Here is a table of points, one per row:
[ 14 -72 -49  10  31 -30   8  12 -50  -8 -61  18 -74  32 -77   5  38 -76
 -32  44  48 -23 -46 -34 -21  16  50  37  32  25  -8   8 -15 -26  27  20
  -6 -50  29  -1  41 -19  21 -43 -74   2 -39  28]
[  57    2   -6  109  -72    1  -17  -45   75   13  -20   25  -15   -8
  -30   -2  -20    7    0   32  -74   -4   54  -29    6    3  -61  -51
   17   27   41  -82    4  -20  -60  -36   53 -109   14  -64  -19   35
   28  -18  -23   -3  -35  -53]
[-55 -62 -66 -41 -27  34 -16  50 -23  26 -16  54  11  -6  48 -46  32  73
 -65 -31   6 -21   6  62  -5 -23  85  27 -53 -39  14 -18  74  22 -14  16
  39 -14  20 -10  65  47  46   9  -5 -62 -36  35]
[  0  -3 -16   5  63  39  14  43  33  40 -34   2  65  26 -26  -2  46  20
  32 -25  39 -57 -12 -56   9  24 -12 -31 -18  35  54 -44 -64 -17   7  14
  -6  19  19  59 102  49  -2  -4   4  23 -26 -31]
[-48  40 -36 -82 -84  52 -22  23  35 -33 -34 -47  16 -32 -60  -7   2 -50
  68 -61 -46 -19 -36  18 -51  11 -12  22  -5 -43  17 -22  20   0  22   5
 -25 -29 -21 -57   5 -28   5  -1   5   1  64 -52]
[  8  32 -17  16 -35  99  21 -33 -84  20   1 -57 -19  13 -16 -36  -3   0
 -56 -57  26  12   3 -33  76 -12 -61   2   7  97  44 -19  26  -9 -33  37
 -18 -31  -8 -34  41 -35  -5  34 102  22  32   1]
[  -7  -53   13   16  -21  -22  -26  -47  -35   11   17  -38   32  -88
   56   26    0   29  -16   28 -103 -109   41   -5   11   -3   47   30
   54   12   37   31    9   26   13    1   -1  -49  -10  -10  127  -16
  -22   -2   18   13   12   22]
[ -19  -36   -1  -97   39  -35  -31   39    2   34  -11   86  -24  -38
   10   -1  -44 -100  -12  -26  -44   95   27   25   -5   29    5  -68
    3   64   -9  -22  -26   53   35   -4   -9   28   28  -15    1   -5
   25  -18   89  -16  -33  -68]
[ 74 -27 -25 -42  31 -52  -5 -88 104 -49   1 -35  46 -36 -38 -13   5 -36
  33  18  50  13  27 -42 -34  53  23  35  -3 -23  70  42  74  29  20 -34
   0  74  23  26  22  31  65  21  23  15  39  29]
[-68 -28 -27  68 -66 -53 -27 -90 -53  78 -14 -54  63  53  58 -52 -31 -56
 -25  -5   8 -11 -37  -8   5 -58 -61 -13  18  -7  36 -30 -22  68   4 -23
 -10  86 -15 -36  10 -10  -4  60  -7 -10  39   7]
[ -34   31   67  -19   -5   27   19   49   60    4  -52  -33   39    2
   40   11   -1    9  -61    9   -7  -33  -80   21   -8   17   20   -6
   35   36  -10  -53   85  -22    8   -7   40  -48    0  -78 -103   -2
  -30   47   97   43   -6  -10]
[ -21    7   42   -7   45  -13   72  -50  -32  -45  -45   23  -15  105
  -78   59   33   67   48  -21   -8  -64   32   10  -21   16    6  -16
   23  -33   -3   29    2   -8   28   -6   23   51 -127   44  -37  -27
   54    2   40  -54  -29   -4]
[  67   39  -13  -67  -42  -35   -7  -49   13  -53    4  -28   15   -9
  -19   -9    3    2  -47   -2   -9   83  -12  -30   19  -58   67  -15
   -7  -18  -30   42 -101   26   -5  100    5   36  -42  -55  -73  -31
   50    3    4   -3   15  -69]
[ 35  13  15  78  82  -6   4 -32   6 108  17 -46  33 -66  32  29 -18  20
 -33  26  10  45 -36  17 -82  30 -79 -13 -66 -77 -47 -22  11 -26 -42  13
  10   0 -19 -10  43 -28  21 -48  24 -35  14 -47]
[  -6  -88   66   84  -35   25   25  -10   16   43   -2   20   13  -39
    3   11   -9   56   23 -102   49   25   -6  -42  -51  -13   30    1
    6   37  -27   64  -27   -9  -39   58   18  -20   10  -10 -117  -33
 -105  -18  -36  -14  -24  -45]
[ -21   20   16   20   10   -9   -5  -70    1  -38   -9    8   73   70
  -33   41   68   43   -9  -16  -62  -49   45   42    7   41   15   17
  -29  104 -102  -25  -14  -27    8  -36  -25   37   43   17  -42   14
  106  -15  -67   21   13   -6]
[  39  -73    5  -26  -23  -45   12   39  -35   38  -26   40   29   -2
  -44    2   -9    0  -12  -44   11   -8  -25   -3  122  -30  -40   -3
  -16 -101  -74    7   31   -6   81  -54    9  -74    4   36   79    3
   58   -4  -22  -12  -26   20]
[ 18  20 -58  96 -33   8 -19  60   4  -7 -34 -39 -28  16  -6  54 -43 -21
   1  30 -22 -63 -15   1  51  54 -40 -31 -30 -13  39 115  -9  14 -10   2
  30  81 -44 -24  24  46  26  -8 -38  19  11 -15]
[ -63   11   67  -71   53  -28    7   52   16   -7   28   -5  -62   11
   67  -44    8   41  -18  -18   13   20   49  -18  -58   -9  -37   20
   14   39  -28    5   26   -3   90   66    8  -64 -127   18  -66  127
   62    2  -52  -22  -40   13]
[  33   27   43  -73   -3  -51  -28  -20   10    1   26    2  -71  -40
   41  -13   28   26  -12  -94  -17  -32  -65  -10   39  -15    1  -37
   16   31   31  -61   -8  -21  -29  -63   45   30  -24  -10 -102  -46
  -10  -27  -69   19  -19   16]
[ -5   3 -55 -18 -23  30   4 -66 -46 -90  18  49  25 -26 -20  15  -2 -36
 -33  11  -4 -52  -1  33 -59  22  -2 -29 -12 -60 -12 -38  -9 -22  32  18
   1  15 -36  72 -48  95 -97  -4   4  42 -51  34]
[-49  41 -82  54  36  69 -17 -73  38 -54  45  39 -21  -9  57  35 -11 -17
  54  10 101 -21  -4   1  39 -17  37 -22  -2  39 -47  50  21 -18   7 -13
  19 -69 -33 -42  24  28  -2  65  -7  20 -24 -22]
[ 29  60 -17  41  66 -14 -29  17  -9 -17   4 -11  36 -30  64  51  39 -72
  58 -37 -22 100  33 -21  64 -10  11  49  85 -24 118 -54  25   9 -10  48
 -45   1  21  21 -57 -22 -63  47  -1 -90 -45  52]
[ -11   13  -19    1    0  -38   75  -58   14   45   87  -66   13   22
  -71   40 -113  -13   29   18   36   40  -23   50   14  -13   37   43
   16   -3   31    3  -42   11  -55  -49    9  -11   44   26  -32   57
   54  -42   20    6   31    7]
[-27  15  76   4 -42 -36 -61  16  12 -10  -7  26 -23 -23  16 -10 -31  61
  21  68  52  -9 -40  34  19  40  50 -57   1  10  20   9 -39   9  95  16
 -76 -51  36  47 -61 -19  48 -16 -14 -31 -30  51]
[-21 -64 -31 -30 -32  61  22 -17   8 -56  50 -61   3  17  56  15  -2  45
  -9  60 -18  61  -3  -7  15 -35 -41 -43  -1 -40  53  36 -31 -60  -4 -54
 -27  69 -14  11 -74 -23  17 -43 102  -4  -6  -6]
[ -28   40   28   72   15   11  -25   38   56   17   50  -36  -35   78
  -25   -2   12   13    4  -69   19  -27   37  -21  -54   27   51   28
    6  -54 -127  -61  -45   -4  -21   10  -28   72  -28  -58   46   13
   30   -7   32   56  -88  108]
[  10  -11  -12 -127  -63  -58   -2    4   33   -5   14  -72  -11   48
   27   51   -3  -44  -35    0   29  -46   48   -6   -7  -53  -77  -26
  -31   29  -12  -52   28   52  -60   42  -36  -56   50   18  -15  -74
  -82   18  -15  -14  -35    7]
[   8   69   76  -55   41   38   13   13  -51  -22  -18  -26  -19   41
   43  -32 -120   31   -7  -40  -67   44  -14  -94    5   19    3   21
  -26  -21    3   28    6  -21   18  -25   17   34   92   -5   56    1
  -13   -8  -32   11  -41  -42]
[  44   10   50   37   33  -20   38   41  -13  -31   47   20   -2  -10
 -112   -9   -1   -6  -34    6  -63   17  -47   -1   12   16   -3   64
  -48  -14   -1   -1   -9  -41  -40  -15  -58   49   61   -2  -18   16
  -49   81   -9  -72   -6  -50]
[-68  10  41  45 -12  34  44  24 -26 -75  28   1  -5 -78  25 -38  88 -72
  14  52  -1 -18  14 -14  44  58 -24   9   7 -42 -61  -8   2  96 -28  -7
  69 -22  39   0  42 -38  18 -13 -47  33 -13   6]
[  38    1  -10  -23 -116  -44   63   59   -3   32   -3   96   13  -22
   56   18   -2   35   10   20   53   91   -1   23   -9   48   10   24
   77   24   34    3   54  -28   40   55  -34   36  -62   20   62  -23
   13    4  -69   54  -22  -17]
[  51  -25  -22  -65   13   69  -12   32  -43  127   38   -1  -22    5
  -33   12   -7  -14   60   19   27  -79   47   15  -64  -32  -10   49
  -29  -21   15    3  -44  -22   59   -2   44   43    7   -8 -127  -54
   37   46   22   -2    8  -23]
[-49 -41  15 -33  68  14   4 -20 -13  -3  31 -11  -7  26 -57 -17  25  60
  27  41 -61 108  52  34 -37 -66  -8 -41  -9 -56  42  10  -4 -21  29  55
  36 -38  42 -33  23 -17  -3   3 -47  58  29   5]
[ 22  -5 -11  80 -18 -66  -2   6  35 -42 -55   6 -47  20  86 -43  27   3
  -5  11 -27   7  -2  53   8 -15  11  82 -84  46  -1 -15 -23 -14  -4 -23
  30  -8  -3 127  11   1  -7  30  35  42  21  34]
[ 42  18  16  68  14 127 -21 -37  12  73 -31 -20 -52  12 -27 -36  52 -40
 -34 -19  16  -4  27  58  33  10  49 -62 -30 -10  -9   7  64  46  63 -67
 -44  -3 -23   8  57  30 -78 -44 -52 -20  65  26]
[ 43 -21 -34  -2  -7 -14 -26  -8 -42  -8  33 -13  40  11  10 -29  52 -49
  55  46  13   5   1 -21  20  54  14 -40 -59  58   0  -4 -45 -26 -26 -10
  13 -28 -61 -11  28  -4 -44  14  -4 -50  79  97]
[-41  19 -69 -47  44  70  -5 -18  76  18 -33  50   7  -1 -26 -17 -25  18
 -38  41 -20 -12 -12  21  21  34 -66  75  70  -5 -11  62 -60   6 -42  20
  15 -23  -7  39  56 -59  -4 -10 -27   5  12  50]
[ -33   42   32  -26   -7 -115   22    1  -27   88  -41   62  -59  -17
   60   32   75    2   56    9   26   -2    4   -2   -5    9  -19   27
   26  -28   -9  113    5  -60  -68   -1  -31  -24   54  -39   15   58
  -12  -16   39  -10   36   -1]
[ -18   22 -118   20    5  -92   -2  103  -36    7    6   -8  -27  -29
 -102  -18  -28   92   23   30  -27   38   -7  -30   57  -36   11   26
   14   49  -78  -66   51   42   27  -17   -8   76   22   -1  -12   -8
 -126  -10   43  -24   40  -42]
[ 12 -47  68 -61  40  43  -5  20 -26 -70 -18 -13   6 -68 -14  29 -94  -3
   9  35  26   7   3  -6  23 -35  24 -18 -26 -62  45 -47  -6  15 -98   1
 -51  38 -45  -1 -28 -15   8  -2 -25  31  68  -4]
[-27  61  21  43  16 -43 -45  41 -19 -50  -8  65  61  34  -1 -27  -2 -34
 -80   6  48 -51  63  -3 -58 -13  24 -19   8 -17  34  62  24 -18 -15 -43
   6 -56   2  10 -26 -28 -31 -48   0  33  16 -34]
[ 75  -7  37  47  25  57 -13  50   5 -65  31  25   2  37  57 -30 -19 -12
  47  -1  -3   3 -85  18 -89 -86 -28 -49  50  49 -41  12   1  24 -13  -7
   0  -1  90  -1  74 -10   0 -21  40 -22  31  -7]
There is one direction along which these points spread out most. Where along it does each point below lie, from 0 to 99? The average is 50, and the first point in the table lies past the average. One standard deviation of the points above along it is 16.
[  8  32 -17  16 -35  99  21 -33 -84  20   1 -57 -19  13 -16 -36  -3   0
 -56 -57  26  12   3 -33  76 -12 -61   2   7  97  44 -19  26  -9 -33  37
 -18 -31  -8 -34  41 -35  -5  34 102  22  32   1] 48
[  33   27   43  -73   -3  -51  -28  -20   10    1   26    2  -71  -40
   41  -13   28   26  -12  -94  -17  -32  -65  -10   39  -15    1  -37
   16   31   31  -61   -8  -21  -29  -63   45   30  -24  -10 -102  -46
  -10  -27  -69   19  -19   16] 28
[ 18  20 -58  96 -33   8 -19  60   4  -7 -34 -39 -28  16  -6  54 -43 -21
   1  30 -22 -63 -15   1  51  54 -40 -31 -30 -13  39 115  -9  14 -10   2
  30  81 -44 -24  24  46  26  -8 -38  19  11 -15] 67
[  -7  -53   13   16  -21  -22  -26  -47  -35   11   17  -38   32  -88
   56   26    0   29  -16   28 -103 -109   41   -5   11   -3   47   30
   54   12   37   31    9   26   13    1   -1  -49  -10  -10  127  -16
  -22   -2   18   13   12   22] 73
[ -33   42   32  -26   -7 -115   22    1  -27   88  -41   62  -59  -17
   60   32   75    2   56    9   26   -2    4   -2   -5    9  -19   27
   26  -28   -9  113    5  -60  -68   -1  -31  -24   54  -39   15   58
  -12  -16   39  -10   36   -1] 54
[  39  -73    5  -26  -23  -45   12   39  -35   38  -26   40   29   -2
  -44    2   -9    0  -12  -44   11   -8  -25   -3  122  -30  -40   -3
  -16 -101  -74    7   31   -6   81  -54    9  -74    4   36   79    3
   58   -4  -22  -12  -26   20] 71
[ -5   3 -55 -18 -23  30   4 -66 -46 -90  18  49  25 -26 -20  15  -2 -36
 -33  11  -4 -52  -1  33 -59  22  -2 -29 -12 -60 -12 -38  -9 -22  32  18
   1  15 -36  72 -48  95 -97  -4   4  42 -51  34] 54
[-49 -41  15 -33  68  14   4 -20 -13  -3  31 -11  -7  26 -57 -17  25  60
  27  41 -61 108  52  34 -37 -66  -8 -41  -9 -56  42  10  -4 -21  29  55
  36 -38  42 -33  23 -17  -3   3 -47  58  29   5] 42
[ 14 -72 -49  10  31 -30   8  12 -50  -8 -61  18 -74  32 -77   5  38 -76
 -32  44  48 -23 -46 -34 -21  16  50  37  32  25  -8   8 -15 -26  27  20
  -6 -50  29  -1  41 -19  21 -43 -74   2 -39  28] 71
[-27  15  76   4 -42 -36 -61  16  12 -10  -7  26 -23 -23  16 -10 -31  61
  21  68  52  -9 -40  34  19  40  50 -57   1  10  20   9 -39   9  95  16
 -76 -51  36  47 -61 -19  48 -16 -14 -31 -30  51] 48
[  44   10   50   37   33  -20   38   41  -13  -31   47   20   -2  -10
 -112   -9   -1   -6  -34    6  -63   17  -47   -1   12   16   -3   64
  -48  -14   -1   -1   -9  -41  -40  -15  -58   49   61   -2  -18   16
  -49   81   -9  -72   -6  -50] 38
[  -6  -88   66   84  -35   25   25  -10   16   43   -2   20   13  -39
    3   11   -9   56   23 -102   49   25   -6  -42  -51  -13   30    1
    6   37  -27   64  -27   -9  -39   58   18  -20   10  -10 -117  -33
 -105  -18  -36  -14  -24  -45] 32
[-27  61  21  43  16 -43 -45  41 -19 -50  -8  65  61  34  -1 -27  -2 -34
 -80   6  48 -51  63  -3 -58 -13  24 -19   8 -17  34  62  24 -18 -15 -43
   6 -56   2  10 -26 -28 -31 -48   0  33  16 -34] 58
[-55 -62 -66 -41 -27  34 -16  50 -23  26 -16  54  11  -6  48 -46  32  73
 -65 -31   6 -21   6  62  -5 -23  85  27 -53 -39  14 -18  74  22 -14  16
  39 -14  20 -10  65  47  46   9  -5 -62 -36  35] 70
[ 22  -5 -11  80 -18 -66  -2   6  35 -42 -55   6 -47  20  86 -43  27   3
  -5  11 -27   7  -2  53   8 -15  11  82 -84  46  -1 -15 -23 -14  -4 -23
  30  -8  -3 127  11   1  -7  30  35  42  21  34] 66
